Q251: | 132 |  69 | 110 | 123 | 138 |  75 | 124 | 113 | 110 | 157 |  67 |  81 | 104 | 125 | 109 | 133 | 159 |  70 | 183 |
Q298: |  79 |  99 | 107 |  99 |  74 | 130 |  69 | 117 |  94 |  85 |  67 |  96 | 118 | 125 |  58 |  64 |  62 | 127 |  57 |
Q567: |  79 |  99 |  90 |  99 |  74 | 130 |  69 | 117 |  94 |  85 | 118 |  96 | 118 | 106 |  58 |  64 |  62 | 127 |  57 |
Q275: |  86 |  69 |  88 | 108 | 104 | 123 |  72 | 131 |  97 |  86 | 102 | 133 |  96 | 102 |  97 |  45 |  82 | 126 |  92 |
Q373: |  82 | 158 |  88 |  70 |  69 |  90 | 124 |  55 |  93 |  51 | 128 | 109 |  90 |  77 | 117 | 124 |  62 | 101 |  30 |
Q46: |  79 |  94 | 105 | 101 |  78 | 130 |  68 | 121 |  94 |  85 | 116 | 102 | 116 | 124 |  62 |  59 |  64 | 128 |  61 |
Q29: |  79 |  99 | 107 |  99 |  74 | 130 |  69 | 117 |  94 |  85 | 118 |  96 | 118 | 125 |  58 |  64 |  62 | 127 |  57 |
Q700: |  81 | 157 |  97 |  71 |  65 | 102 | 109 |  57 |  93 |  52 | 128 |  92 | 104 |  80 |  90 | 114 |  60 | 107 |  30 |
Q99: |  81 | 158 |  96 |  70 |  65 | 101 | 111 |  55 |  93 |  51 | 128 |  93 | 102 |  77 |  93 | 115 |  60 | 106 |  30 |
Q942: |  82 |  79 |  96 | 105 |  92 | 128 |  68 | 129 |  95 |  85 | 109 | 124 | 106 | 113 |  79 |  47 |  72 | 128 |  77 |
Q698: |  79 |  99 | 107 |  99 |  67 | 130 |  69 | 117 |  94 |  85 |  67 |  85 | 118 | 125 |  58 |  64 |  62 | 127 |  57 |
Q221: | 121 |  65 |  93 | 119 | 138 |  85 | 107 | 121 | 107 | 132 |  73 | 118 |  90 |  95 | 121 | 100 | 142 |  85 | 165 |
then: | 118 |  90 |  95 | 121 | -> | 100 |
which: |  79 |  99 | 107 |  99 |  67 | 130 |  69 | 117 |  94 |  85 |  67 |  85 | 118 | 125 |  58 |  64 |  62 | 127 |  57 | -> Q698
order: |  69 |  90 | 124 |  55 |  93 |  51 | 128 | 109 |  90 |  77 | 117 | 124 |  62 | 101 |  30 |  82 | 158 |  88 |  70 | -> Q373

Q827: |  94 |  89 | 104 |  99 | 102 |  97 | 106 | 102 | 106 |  96 | 105 |  77 |  95 | 105 |
Q204: |  86 |  51 |  95 |  99 |  96 | 100 | 110 | 100 | 100 |  79 |  98 |  88 | 111 | 104 |
Q151: |  95 |  86 | 107 |  97 | 100 | 122 | 105 |  93 | 100 |  96 |  96 | 110 |  99 |  51 |
Q504: |  96 | 147 |  92 | 101 |  93 |  98 |  60 | 108 |  83 |  62 |  91 |  59 | 121 | 106 |
Q743: | 109 |  18 | 105 |  91 | 100 | 103 |  76 | 100 | 104 | 110 |  88 | 120 |  92 | 111 |
Q299: | 104 |  69 | 107 |  93 | 106 | 100 | 103 |  96 | 100 |  70 | 109 | 107 |  92 | 106 |
Q650: |  86 |  51 |  95 |  99 |  96 | 100 | 110 | 100 |  96 | 122 | 106 |  97 | 105 |  93 |
all Q299: | 93 | -> 4
order: |  51 |  86 |  93 |  95 |  96 |  96 |  97 |  99 | 100 | 100 | 105 | 106 | 110 | 122 | -> Q650

Q467: | 126 |  55 |  91 |  98 |  84 |  91 | 170 |
Q577: | 126 |  60 |  91 | 110 |  84 |  91 | 167 |
Q602: | 112 |  84 |  55 | 183 |  73 | 126 |  89 |
Q706: | 126 |  55 | 112 |  71 | 108 |  91 | 131 |
Q345: | 126 |  55 |  91 |  98 |  84 |  91 | 165 |
Q170: | 126 |  55 | 112 |  89 |  84 |  74 | 183 |
which: | 112 |  84 |  55 | 183 |  73 | 126 |  89 | -> Q602
order: |  74 |  89 | 183 | 112 |  55 |  84 | 126 | -> Q170

